500 stands for zero in the data rows.
Here are some points, each followed by its number:
  559  415  530  502  628  650  361  569  807  481  553  551  616  517  429  689 0
  546  597  298  620  430  321  864  525  587  329  622  440  595  657  508  333 1
  675  440  847  255  499  245  101  508  423  628  523  519  453  344  579  588 2
  493  419  451  538  560  504  603  635  587  375  355  586  533  550  468  604 3
  691  371  697  396  606  534  402  596  524  570  547  446  463  322  490  343 4
  402  631  229  524  502  568  764  331  507  383  526  646  666  696  537  665 5
  555  448  378  524  681  658  729  426  473  562  674  587  577  675  381  502 6
  685  491  684  593  459  425  529  321  306  692  688  341  375  359  561  441 7
  666  494  650  420  436  178  430  716  328  576  565  387  370  426  677  384 8
  449  825  292  312  463  746  645  453  582  364  407  588  618  400  488  648 9
  211  662  230  462  570  701  625  519  496  515  455  173  502  431  553  598 10
  350  564  236  539  683  663  510  459  659  342  367  564  625  652  525  647 11
  665  377  731  385  377  471  347  556  544  609  684   70  433  157  505  370 12
  497  468  467  533  672  543  508  369  534  186  394  420  589  601  514  436 13
  290  501  179  551  671  782  357  388  528  625  318  655  472  999  553  817 14
  659  494  408  650  490  457  807  191  788  244  756  704  690  671  432  397 15
  366  574  234  538  560  172  663  446  228  326  638  538  622  848  355  427 16
  688  404  618  498  442  197  186  742  381  622  502  325  347  350  427  295 17
  347  457  463  566  577  784  468  398  378  545  486  542  498  563  369  539 18
  635  543  604  434  197  287  234  635  335  587  405  429  439  483  594  595 19
  217  457   33  467  659  701  618  368  579  525  440  523  503  665  493  518 20
  462  386  398  458  601  701  672  609  777  505  335  650  569  301  428  574 21
  578  495  736  336  426  324  189  519  550  697  536  314  423  404  588  468 22
  766  227  859  419  383   68  142  561  356  480  527  262  446  308  999  462 23
  495  696  251  610  491  550  695  441  569  460  515  512  615  585  412  379 24
  241  564  127  566  270  831  703  468  603  379  526  548  677  634  464  642 25
  574  444  687  279  505  335  186  674  354  452  300  256  349  384  516  643 26
  390  540  194  710  198  716  522  454  608  406  425  412  639  543  510  462 27
New points follow, each followed by the numbers of its five nearest points above, looking only along the 2 directions in which the numbered points spread most, nearest first.
  267  590  361  466  586  465  456  302  625  468  502  555  776  615  489  548 27 9 3 6 13
  437  646  336  586  492  710  670  408  574  376  643  490  580  700  409  537 5 6 24 27 9
  944  515  580  329  482  302  684  591  544  684  477  874  532  361  455  429 7 4 8 19 13
  707  428  723  521  438  387  143  660  353  594  289    0  362  271  542  547 2 26 22 12 19
  602  569  113  702  626  558  804  401  692  464  370  547  693  373  275  596 5 24 6 27 25
  339  705  202  277  715  532  508  411  454  315  436  476  443  673  404  430 27 9 10 18 21
  383  516  575  547  623  569  407  549  554  623  233  400  438  383  438  645 0 18 21 10 3
  454  286  140  513  449  449  618  351  540  412  611  522  695  288  243  542 6 24 13 27 3
  548  623  298  624  544  604  656  451  639  562  573  441  504  528  609  559 13 6 27 3 24
  429  408  446  534  452  504  628  421  475  418  593  556  540  639  529  394 13 6 24 3 16
  768  469  853  451  615   59  152  549  431  637  827  214  424  254  553  354 23 17 8 12 2
  421  451  764  420  660  298  260  586  187  532  434  239  372  235  406  467 22 2 19 12 26
  576  523  494  492  469  496  618  434  479  472  594  533  402  438  581  366 13 3 7 6 4
  402  640  370  495  476  420  626  340  401  399  634  540  620  475  618  526 13 6 24 3 16
    0  440  429  453  551  422  579  604  443  426  214  441  525  499  999  531 0 18 21 3 10
  359  691  196  650  525  661  748  281  534  381  640  580  327  568  395  576 5 24 6 27 25
  307  846  261  574  532  607  562  442  544  606  469  518  464  645  479  558 9 27 11 10 21
  423  455  248  494  601  712  470  517  576    0  246  591  430  442  521  611 10 9 21 18 11
  459  591   16  702  446  573  609  411  593  240  471  509  537  619  545  562 5 24 27 6 25
  419  712  260  649  598  631  776   31  542  390  592  475  999  770  413  260 15 5 24 16 1
  483  475  595  397  436  382  121  654  552  474  517  853  522  379  536  474 4 19 22 26 0
  911  340  765  736  463  451  318  740  490  568  379  396  347  469  553  137 8 17 12 7 19
  100  635  365  579  541  496  662  436  568  487  575  588  553  581  669  563 27 6 9 24 5
  499  671  439  925  620  565  826  536  555  550  385  606  314  498  485  619 6 27 13 24 3
  622  347  609  325  601  315  246  554  669  597  397  516  456  216  468  321 19 22 4 12 26
  297  489  355  548  588  648  547  419  649  525  449  587  598  553  539  558 9 10 21 18 27
  831  320  956  469  370  351  297  860  469  581  496  345  372  440  662  634 2 17 12 22 23
  218  672  325  437  555  767  708  487  546  234  358  610  545  794  387  791 20 25 11 9 14
